128 stands for zero in the data rows.
Here are some numbered points:
[118 143 171 105 107 150 152  84] 0
[113  99  80  47  99 105 190 221] 1
[119 127 154 161 110 129 152 117] 2
[ 79  87 120 123 124 151 125 165] 3
[105 180 175 157  85  89 148  97] 4
[ 98 197 156 107 104 136 129 122] 5
[ 97  80 147  77 101 165 191 101] 6
[154 218 117 117 154 133  98 143] 7
[ 98 162 193  60 144 202 134  56] 8
[164 181 135  96 125 146 143 125] 9
[141 154 126 118 133 164  77 124] 10
[143 178 138 137 173  99  90 161] 11
[123 129  81  57 108 141 166 171] 12
[109 137 118  57 148 143 167 155] 13
[147 113 110 108 153 100 152 111] 14
[ 99 121 116  76  99 147 173 128] 15
[ 91  46 176 156 116 143 155 148] 16
[153  91 125 121 136 182  99 124] 17
Which three points above are nearest to each new point? Their numbers follow each, nearest first.
[122 137 124 169 184 117  90 132] 11 10 14
[139 165 128 116 139 153  72 130] 10 7 11
[168 225 123 125 167 127  94 150] 7 11 9
[151 163 122  53 137 140 124 128] 9 13 10
[189  92 139 153  99 144 163 105] 2 17 14
[ 58 165 173  92  87 117 125 129] 5 0 4
[ 92 161  91  77 164 129 123 159] 13 12 15
[122 144  77  93 132 108 140 204] 12 13 1
[146 152 109 111 161 156 105 149] 10 7 9
[113 138 113 169 187 124  96 138] 11 10 14
[167  97 173 162 142 118 119 123] 2 17 14
[116 154  93 114 183 107 133 115] 14 11 13
[151 155 150 159 153  87 115 155] 11 2 7
[109 155 112 161 171 123  92 179] 11 10 7
[ 96 134 115 129 142  73 168 130] 14 2 15
[135 129  89  97 149 111 124 112] 14 10 13
[160 160 122 119 165 174  86 151] 10 7 17
[162 187 143 113 113 116 113 114] 9 7 5
[138 155 124 108 135 161  80 121] 10 17 9
[ 99  71 105 153 118 150 128 172] 3 16 17
[ 83 119 125 131 103 124 124 100] 2 0 3
[149 107 133 120 171 133 142  77] 14 17 0
[103  79 156  75  98 162 191  89] 6 15 0
[ 89  55 163 161 116 158 153 144] 16 3 2
[109 154 108 159 169 124  93 174] 11 10 7
[167  89 163 117 111 191 118  75] 17 0 10
[ 78  91 105 134 113 118 166 159] 3 15 2
[167  90 120 132 148 168 100 128] 17 10 14
[101 130 115  81 100 140 163 129] 15 13 12
[105 145 118 130  92  98 137 131] 2 5 4
[154 115 174 173 148 115 126 123] 2 14 11
[124 138 107 175 103  83 136 137] 2 4 14
[141 168 129 128 182 110 102 160] 11 7 10
[152 161 113  64 138 144 127 115] 9 13 10
[135 133  99  88 144 118 134 112] 14 13 9
[125  59  65 154 163 124 120 185] 3 14 17
